One vector is turned by the same rotation once a step. Each row is the vector after some number of steps, and that number follows the row.
The counts run from 0 to 150.
[-19.0  -2.0   6.5  39.0  -3.6 -10.4  30.4  27.0  15.1   6.9  -4.3  12.6
 -31.7  -4.0   7.2   0.8  10.6  19.4   6.7   4.7  15.8  10.0  38.7  -3.9
  25.0 -12.0  -6.6  11.8   6.5  -8.5   4.3  38.2  15.5  25.3 -30.5  18.2
  37.0  -7.8 -12.9  -1.8  44.7  20.7  20.8  -6.0  -0.8 -28.8   0.2 -34.1
 -12.9 -19.5  10.7 -13.5 -23.9 -21.8 -13.0  -1.9 -10.1 -14.3 -19.5]
44
[-17.1  10.4  12.9  48.2  -0.3  -1.2  36.4  41.4   8.1   9.9   6.3 -12.4
 -11.4 -41.9  10.2   2.3  32.3  29.7  -0.7  -6.9  28.2   9.5  11.1   2.9
  38.8   3.4 -13.8   5.9   3.6 -23.6 -13.9  20.9  13.9   2.6   5.4   1.6
  18.2  -7.5   3.6 -13.8  42.8   2.5  12.5 -12.9  -6.2 -28.9 -14.3 -18.5
  -3.8  -6.5  21.2   0.2 -16.6 -30.7 -14.7 -36.6 -11.2  -5.2  -7.8]
54
[-26.8  -5.0   7.0  31.7  -8.6 -19.6  19.5  14.5  14.7   8.7   5.8  24.3
 -34.2 -24.3  -1.8  16.6  12.6 -15.7   9.8  19.8   2.1  10.5   9.5 -12.0
  29.1   2.6 -19.1  13.3  38.2  -1.4  -5.8   8.7  42.4 -13.0  -5.9   7.6
  34.1 -15.3  -1.1   9.0  21.3   1.9  39.9 -32.4   0.4 -18.8 -22.4 -46.2
   4.8   4.0  10.6  11.1  -4.5 -13.1 -17.9  -5.9 -26.6  -3.0   1.6]
118
[-16.6  -2.1  -8.1  49.1 -13.0  -4.9  35.8  26.1   7.6   0.5  -2.1  15.2
 -34.7 -17.6  -3.6  33.6   3.4 -10.9  -2.4   7.5  12.7  17.3  10.0 -12.0
  18.1  -1.6 -21.7  16.4  28.6 -12.8   7.0  15.2  31.6  -9.4  -1.4  -5.5
  40.6 -16.5   1.1  -7.2  29.9   9.4  15.2 -23.8   0.1 -14.8 -20.3 -40.6
 -22.9  -7.6  22.3   6.0 -14.0 -17.4 -30.5 -12.0 -22.5   4.3  -7.8]
29
[-21.5   0.0   3.2  22.3 -11.2   4.9   2.9  14.6  17.7  -6.5  16.9  -7.7
 -23.4 -25.1  13.4   2.2  19.7  -0.2  30.6  26.0  12.1  16.4  20.3   2.0
  41.9  15.8   9.7  10.5  15.1  17.6 -19.0   5.6  46.0   9.4 -20.9   9.0
  33.0   6.8  -5.0   7.6  27.6  26.5  31.8 -39.3  -1.4 -43.2  -5.8 -34.5
  -7.2   2.3  -0.1  19.9  -9.7  -6.4  -7.5   7.8 -20.8 -16.0  -3.5]
75
[-33.5   1.2  18.8  25.9   5.9 -34.6  40.2  41.0  15.7   5.4   1.5   6.8
 -29.0 -43.8   6.8  17.8  21.1 -10.1   5.7   5.2  15.4   1.3   7.4 -11.9
  34.5  -7.8 -18.0   7.1  20.4  -2.0  -4.1  18.5  17.8  -4.4  -2.8   5.0
  27.7 -10.7  -2.5  12.2  27.0 -20.6  37.8  -6.6   2.8 -23.7 -20.4 -26.6
   5.6   6.0   1.5  -9.3  -9.1 -35.4 -12.7 -20.8  -0.7  -9.4 -12.1]
51
[-19.2  -5.0  10.4  46.2 -10.5  11.8  21.6  32.6  14.6  -6.4  -0.3   5.4
 -23.5 -16.8   3.5 -22.7  21.1  -0.4  -7.2   7.0  21.5  21.6  24.4  -3.4
  24.8   8.5  -3.4  17.7  12.0 -19.0   3.2  41.0  11.8  29.0 -21.7  18.6
  36.6  -7.0   1.9  -5.4  35.3   9.1  14.3 -26.9  -7.8 -18.4 -15.9 -30.2
 -14.5  -7.4  24.1   2.5  -7.5 -12.1 -27.9  -9.5  -7.9 -25.8 -14.6]
18
[-22.8   6.8  20.9  39.0 -25.7  22.5  13.7  22.4  11.3 -11.9   2.3  -0.6
 -24.9  -6.4  10.6 -10.0  18.8 -17.1 -13.4   7.8  24.1  16.9  24.4  -0.2
  39.7  11.7  -3.0  16.8  15.2  -3.2  -1.7  32.6  31.4  24.0 -17.5  21.6
  35.6  -2.1   1.4   0.1  33.6  18.9  17.3 -19.3 -15.4 -16.2  -8.9 -25.8
 -20.3  -8.4  18.2  10.4  -7.2  -6.1 -27.9   0.0 -29.1 -20.6 -13.4]
111
[-19.8   6.5  17.8  40.2 -10.6  14.5  23.7  35.5  13.0 -19.1  -2.9 -11.9
 -27.8 -29.4  17.8  -9.0  19.4   9.1  -9.6  -3.0  24.2  13.0  23.8  -3.4
  41.6   8.8  -0.1  22.6   3.6 -18.1 -14.8  26.3  10.2  25.9 -13.5   5.6
  34.6  -7.5  -1.4 -11.2  38.1  -6.2  16.0 -15.2   2.3 -26.4 -10.4 -18.9
 -30.1  -3.3  15.1  -2.9 -14.9 -16.0 -21.9 -13.0   3.3 -22.6 -14.6]
58
[-25.3  13.1  30.2  20.6  -2.7  -0.1  27.8  24.2   1.4  -1.0   6.5  -5.1
 -22.0  -9.2  -6.9  15.2  14.7   7.8  -4.1   7.6  28.4  11.3  18.0  -9.6
  45.9  -9.6 -11.4  19.0  34.7  -9.7   8.9  25.6  33.7 -18.4  -5.5  12.4
  40.9 -19.0  10.4  -4.2  20.0  16.4  33.7   3.7  -9.7 -11.7  -7.6 -34.3
 -23.2 -13.8  -2.2  -2.5 -25.8 -14.3 -19.1  -6.8 -29.6 -13.2 -12.9]
56
[-12.8  -2.6 -14.2  52.9 -19.9  10.0  30.4  30.6  16.0 -19.3  -1.0  -9.9
 -37.0 -30.8  19.3  18.8  11.2  -9.5   9.7   8.1  19.3  13.2  10.7  -0.5
  23.7  13.1  -0.7  11.3  -4.7   8.0 -12.8  18.5  21.3  23.8 -14.0  -8.9
  34.9   3.8 -10.6  -7.9  38.9  14.9   0.5 -32.9  -1.0 -37.2  -9.1 -19.1
 -29.7  -1.2  19.2   7.6 -11.1 -12.9 -21.8  -2.3   0.8  -9.2 -11.2]
32
[-20.3   7.9  13.4  26.0 -10.5   1.3  10.7   4.9  12.5   9.3  13.3   9.4
 -12.9 -15.8   4.1   9.9  24.1   9.9  14.9  18.4   8.2  11.7  16.7   2.8
  48.5  15.2  -6.0  12.9  24.7   5.3 -14.3   1.8  47.2  -7.7  -7.0  13.2
  28.5  -3.6  -0.3   4.0  38.5  26.6  30.2 -30.4  -1.6 -32.7 -14.2 -44.0
   9.3  -0.6  11.9  29.4 -15.1  -8.5  -6.6  -1.7 -44.2  -5.6   1.9]
119
[-22.0 -11.7  -9.3  28.8  -4.0  -6.6  17.0  20.4  17.9  -6.8   0.5   1.1
 -36.2 -32.0  24.7  11.1  13.5   9.1  33.4  13.2   4.9   8.1  26.5  -9.2
  33.7   8.0   5.1   8.6   9.6   5.9 -24.9  10.1  25.1  21.7 -27.2  -3.4
  30.6   0.0 -17.7   3.1  39.9   5.6  28.1 -36.9  18.1 -43.9  -5.9 -35.1
 -10.6   6.1   6.5  -7.6 -12.3 -20.8  -6.8   1.5   3.5 -12.2  -6.5]
128
[-34.0  -5.3  13.6  32.4 -15.7   2.1   4.3  18.1  14.4  -4.5   9.0  14.8
 -29.0 -21.0  13.7 -20.3  22.2 -17.2   7.0  16.8   5.4  11.3  23.1 -11.6
  35.4  17.9  -0.6  14.2  20.9  -2.5 -10.8  22.1  36.8  17.4 -22.7  15.7
  31.4  -6.4  -8.7   8.7  28.5  -2.6  37.5 -39.5   0.3 -22.1 -18.6 -38.0
  -4.2   9.7  13.2   7.5   3.9  -8.9 -16.6  -2.4 -13.1 -25.3  -4.6]
22
[-22.4  16.5   8.1  39.7  -4.5  -8.0  31.5  30.2   4.6  16.1   8.3 -14.1
  -9.4 -24.2  14.8  24.4  27.4  17.4  15.1   7.5  31.1   6.3  11.1   8.8
  35.5 -11.7 -14.9  -0.3  12.9   2.7 -13.7  15.6  35.0 -11.8   7.5  -0.9
  21.6   1.1  -2.6  -6.7  32.2  30.7  14.8  -3.6 -25.4 -33.9   0.6 -13.8
  -3.2 -14.6   5.3   2.5 -18.2 -29.7 -11.1 -20.9 -34.0   5.0  -9.4]
134
[-36.7  -2.4  14.3  21.8  -2.6 -16.0   9.4  22.6   7.1  -0.1  -0.5   6.3
 -34.1 -14.5  15.0  -3.6  17.5  -0.3  18.1  11.5   9.5   1.5  33.3 -11.9
  41.1 -10.1  -4.1  10.7  24.9   2.3 -11.0  25.0  27.0  11.2 -28.5  17.0
  35.6  -8.7 -16.9  14.6  26.8   1.6  48.1 -13.3   1.8 -30.0   1.0 -36.5
 -11.5  -7.5  -2.0 -27.6 -12.7 -21.9  -9.2   5.1  -7.9 -24.5 -12.1]
48
[-19.7   4.7   0.5  33.5  -4.1  -3.0  28.3  41.9   2.9  -8.6   7.0 -35.2
 -30.3 -36.0  13.8  21.5  18.2   8.7  23.4   8.5  33.3  11.0  12.5   0.5
  27.8 -10.9  -1.7   3.4  13.1   9.5 -10.3  18.6  25.9  -3.3  -5.6 -12.8
  32.1   3.3  -2.1  -8.6  16.6  23.4  18.6 -10.8 -15.0 -40.0   3.7  -5.2
 -34.8  -9.8  -6.7 -13.0 -17.1 -27.5 -20.9 -15.2   1.9 -12.6 -19.6]
46
[-25.3  16.1  23.4  38.5 -20.0   9.3  19.9  22.6  15.7   2.5   9.3   4.5
 -10.8 -16.9  10.1   0.5  27.0  -7.0  -9.9  12.1  17.8  12.4  10.8   9.9
  47.2  17.8 -14.0   9.6  12.9  -4.7  -8.9  15.6  40.2   2.8   3.5  17.8
  25.9  -2.8   3.7  -1.0  39.0  16.6  18.4 -21.3 -21.4 -19.3 -12.8 -29.9
   5.0  -5.7  22.8  27.8  -6.0 -10.8 -17.9 -12.2 -44.6  -7.2  -6.1]
67
[ -8.8   3.8  -8.0  56.2  -9.3   5.4  38.5  32.5  14.0   3.8   7.7  -4.5
 -16.2 -37.5   3.5  28.2  19.4   5.7   4.6   3.2  24.0  20.5   1.9   3.5
  22.2   8.6 -14.7   9.9  12.0 -10.4  -5.9   9.9  25.6  -7.9   6.3 -15.4
  25.8  -2.6   3.5 -15.6  35.7  16.0   1.3 -32.6  -9.4 -29.2 -22.3 -26.9
 -12.4  -2.0  22.2  22.0 -10.6 -21.4 -25.6 -22.2 -13.8   6.0  -3.3]
28
[-16.0   1.3   2.6  38.1  -6.5   3.4  13.6  32.1  16.5   2.4  25.0 -20.5
 -15.0 -46.9   9.2  -1.2  30.0  -7.8  27.7  20.0  21.8  18.3   4.4   6.6
  28.4  11.3  -1.1  -1.5  14.1   9.9 -17.8  10.9  37.9  -3.3  -5.4  -5.3
  23.8   7.3   1.1  -0.7  19.8  20.3  17.2 -45.1 -19.8 -44.6 -17.3 -18.1
  -4.0  11.5  10.4  22.0   1.4 -17.0 -20.0 -16.4 -10.3 -10.8   0.5]
116
[-28.3   2.0  21.2  29.8  -0.5   1.6  12.7  33.5  16.1  -9.9   6.5 -13.9
 -21.6 -49.6  21.9 -15.5  28.2   8.8  10.9   4.0  18.0   9.6  18.8  -6.1
  48.1  15.3   5.6   9.8   6.1  -2.8 -25.7  16.9  15.8  17.0 -15.8   5.7
  25.4  -2.7  -3.3   3.9  33.5 -12.2  31.2 -28.6  10.3 -38.2 -14.7 -16.8
  -9.4  10.5   7.2   0.3  -5.7 -21.2 -10.4 -14.5   7.6 -28.2  -7.5]
102
[-10.1   7.8  13.4  29.0   1.7  10.5  28.6  24.8   6.4  -9.1  10.6 -11.7
 -23.3 -30.9  -8.4  28.7  14.6  16.7   0.7   6.6  28.7  22.7  13.6  -9.4
  40.6   6.0  -7.1  33.1  31.8 -18.1   2.8  12.2  25.3 -18.4   0.2  -7.5
  43.4 -16.0  19.4 -17.7  22.1   7.3  18.7 -16.5   7.3 -18.9 -20.9 -33.5
 -29.2   0.3   9.3  18.8 -25.1 -10.8 -18.3 -13.9  -9.6  -6.9  -4.3]
109
[-21.6  -6.0  -7.9  40.0 -22.3 -14.1  36.9  35.6  13.8 -12.4  -3.3   1.9
 -45.5 -22.9   8.8  26.9   5.5 -41.5   6.2  17.6  13.8  11.5   8.2  -9.7
  13.0  -3.7  -9.8   9.8  11.5  20.3   5.9  23.8  30.8  12.5 -16.3   2.8
  40.0   0.9  -7.9   9.1  23.6  13.4  20.2 -20.0 -14.2 -23.1 -10.2 -25.8
 -22.5  -2.2   8.5  -2.5  -6.4 -20.4 -28.7   2.2  -7.8  -6.9 -18.9]
33
[-10.3   3.0   5.3  40.9 -17.0  18.2  15.2  22.4  11.2  -1.1  13.7  -9.4
 -17.8  -7.0   3.3  -7.6  21.2   1.5  10.1  16.3  23.8  29.7  23.4   6.9
  30.3   6.9   4.8  11.4  12.9   1.4   4.2  28.5  37.8  14.4 -18.0  13.7
  38.4   0.8   6.0  -8.4  33.1  44.1  14.6 -25.5 -20.6 -28.2  -4.1 -34.3
 -13.6 -10.9  15.8  23.1 -15.7  -6.4 -20.4   1.9 -27.0 -16.2 -12.2]
71
[ -6.8   4.0  -3.0  26.3  -4.4   4.2  29.8  13.9   6.6  -6.5   5.3  -5.2
 -30.1 -19.4   7.0  40.6   7.2  30.3  18.3   7.6  19.6  14.4  23.0  -4.0
  37.9  -0.4  -2.7  21.4  19.9   1.3  -5.6   8.2  28.7  -5.5 -13.8  -6.8
  44.9 -11.7   0.4  -7.2  35.0  28.0  17.2 -14.5  15.2 -39.4  -3.7 -36.8
 -25.9 -12.2   4.1   6.0 -36.0 -16.7  -5.5  -0.1 -16.7   1.7  -5.6]
83
[-17.9  15.0  31.3  22.2   9.3  -4.7  24.7  25.8  13.5  15.9  14.6 -10.5
  -1.0 -29.7   4.7  -3.6  33.5  38.5  12.6   6.6  23.4  12.0  20.2   8.6
  53.4   4.0  -4.2   8.5  15.6 -11.5  -8.4  20.3  27.8  -2.8  -9.1  16.1
  24.1  -5.7   6.7  -4.9  38.3  18.6  25.5  -6.9  -3.2 -37.2  -7.6 -27.9
  13.7  -9.7   3.7  15.5 -20.7 -20.7  -0.7 -20.6 -23.1 -10.7  -9.7]
53
[-11.4  -5.0 -11.6  53.4  -4.4 -10.0  35.8  22.4  17.0  16.3   6.3  12.2
 -15.1 -28.1  11.0  16.1  20.7  22.5  17.7   5.2  10.2  15.8  15.0   6.8
  25.4   7.7 -12.7   3.5   3.4 -11.5 -16.4  14.6  21.8   9.2  -7.7   0.6
  25.0  -1.7 -11.3 -10.4  52.9  17.1   4.7 -34.8   5.8 -40.9 -16.3 -31.0
   4.6  -4.7  25.0  15.4 -16.0 -26.4  -9.3 -22.6 -15.0   2.6  -1.9]
80
[-29.3   6.5  34.4  11.0   4.7 -27.9  30.3  28.3  10.2  17.5  10.0  11.5
 -15.9 -21.0  -2.1   7.9  19.9   7.9   8.5  14.3   9.5   3.8  15.7  -8.5
  42.7  -8.1 -14.6   7.6  29.8  -7.2   8.7  23.6  30.5  -6.6  -9.1  25.7
  26.8 -11.6   3.5  12.5  28.0   4.3  42.3   1.0  -5.9 -24.2 -13.6 -37.7
  17.6  -7.0  -2.0   2.0 -17.3 -24.3  -5.0 -12.2 -27.2 -12.4  -9.9]
52
[ -2.3   4.4   0.3  27.3  -6.0   2.5  32.4  14.0  14.1   0.2  13.9  -2.2
 -21.8  -7.0  -2.6  26.5   8.8  19.4  18.2  16.3  16.4  25.3  21.0   2.3
  32.4   1.1  -1.8  15.9  18.2   6.6   8.7  19.4  35.8   5.1 -20.0  11.0
  41.6  -4.2   6.5  -5.2  34.2  47.5  16.6 -12.4   0.3 -37.3  -7.1 -41.9
 -11.6 -13.7   5.4  26.0 -31.9  -8.9 -14.4   6.4 -24.9  -4.9  -8.3]
123
[-27.1  20.4  30.1  35.4 -16.4  -3.2  37.8  35.9  11.0   1.0   3.7   1.8
 -21.2 -21.2   2.4  12.8  22.0 -20.4 -24.6   5.1  30.2   7.4   7.2  -2.3
  40.8  -1.9 -22.0  12.2  17.4  -9.0   8.2  26.8  29.7  -2.3   7.7  15.8
  30.1 -11.9  11.3  -0.7  26.4   2.3  20.3  -4.2 -20.6 -10.6 -16.7 -22.2
  -6.8  -9.3  15.5  10.5  -9.4 -19.7 -27.1 -17.5 -33.8  -4.3 -14.2]
15
